(in the rows, 128 means zero)
Where one turn sends some rows of the set: a few examples, then the rows asked:
j_382: [137 111 131 116 115 128 132 137 113 119 131 141 159 129  94 126]
j_76: [168 167 131 118  97 120 145 109 136 153 133 153 144 117 113 126]
j_581: [160 168 130  96 106  99 154 122 122 153 128 151 135 115 133 136]
j_475: [142 129 102 106  98 117 121 142 116 130 113 111 154 114 100 127]
j_854: [152 123  96 115 124 124 141 139 117 117 120 126 173 127 110 141]
j_301: [158 165 135 107  90 108 153 106 136 128 145 144 143 114 142 129]
j_906: [156 168 128  91 109 100 156 119 123 153 127 154 142 114 136 138]
j_189: [159 153 141 100 112 109 144 122 141 148 144 143 134 100 134 141]
j_207: [140 132 114  91 107 121 131 148  86 113 123 139 143 142 125 115]
j_878: [165 167 134 106  97 106 150 111 135 123 141 138 138 111 143 131]
j_800: [171 174 124  99 115 116 142 124 143 134 122 141 140 108 130 147]
j_446: [148 133 107 100 103 122 127 144 109  96 131 113 150 127 122 115]
j_788: [156 171 137 106  94 103 148 112 139 131 139 139 135 110 138 130]
j_110: [165 149 139 100 112 120 144 122 145 148 151 143 137 102 136 142]
j_866: [143 119  96 101 102 119 126 139 122 109 120 113 148 128 136 121]
j_848: [157 130 106  91 102 124 122 155 110 102 134 127 155 138 131 134]
j_849: [151 113 118  95 116 124 128 155 105 130 130 153 164 139 113 142]
j_557: [165 175 125 100 114 112 142 119 143 141 124 139 137 104 126 147]
j_877: [153 111 123 115 105 130 121 147 124 113 144 136 168 127 102 134]
j_949: [158 168 134 116 102 110 143 113 135 152 131 150 138 108 115 130]
j_984: [159 153 138  98 112 109 146 121 140 152 148 144 139  99 134 138]
j_525: [145 122  94 114 108 118 129 137 125 123 100 127 163 131 109 132]
j_620: [154 171 134 103  92 105 148 111 135 129 140 139 141 108 139 128]
j_201: [159 169 134 113 104 112 142 114 137 155 132 151 145 110 115 127]
j_779: [161 135 100 108  96 125 123 147 111 116 120 134 165 142 102 126]
j_692: [134 111 131  91 126 130 129 151 100 117 135 144 147 128 122 135]
j_522: [130 104 123 122 105 127 125 128 128 121 119 139 158 129 114 133]
j_959: [165 150 142  98 118 113 148 124 142 150 146 146 134 103 137 141]
j_559: [122 129 124  95  91 121 120 138  93 121 117 133 140 132 131 131]
j_628: [136 120 124 101 123 144 122 140 103 117 134 151 150 137 136 143]
j_542: [132 107 118  96 119 134 123 147 114 131 116 143 145 137 132 142]
j_438: [171 172 123  91 112 117 143 124 141 136 122 141 142 107 133 152]
j_918: [152 127 105 106 120 123 130 147 116 114 114 121 162 128  94 129]
j_939: [131 107 120 114 103 115 131 136 115 133 119 128 161 113 100 135]
j_13: [152 128  91 113 108 125 132 137 114 111 139 112 156 130 129 113]
j_23: [167 164 136 120 103 118 141 113 139 150 132 153 140 113 115 128]
j_365: [146 136 101 103 110 136 124 142  91 124 127 137 142 144 134 115]
j_855: [163 176 123  97 112 114 140 121 144 141 125 138 144 102 129 146]
j_37: [166 165 130  97 110 101 157 124 121 153 128 156 137 121 140 133]
j_116: [135 115 123 126 116 135 135 127 111 117 129 150 169 137 111 139]
j_910: [144 121 122 103  92 121 131 145  96 113 141 150 153 148 130 122]
j_621: [165 165 124  96 109 106 159 121 121 157 127 158 139 121 135 138]
j_829: [137 136 105  95  89 123 113 139 107 114 116 110 140 120 125 124]
j_442: [135 119 105 103  96 122 125 135  99 127 118 140 138 145 138 112]
j_872: [121 109 129  95 105 117 131 140 103 132 121 142 150 121 122 146]

j_866 -> j_542
j_13 -> j_628
j_189 -> j_557
Where do these go?
j_446 -> j_692
j_475 -> j_559
j_848 -> j_849

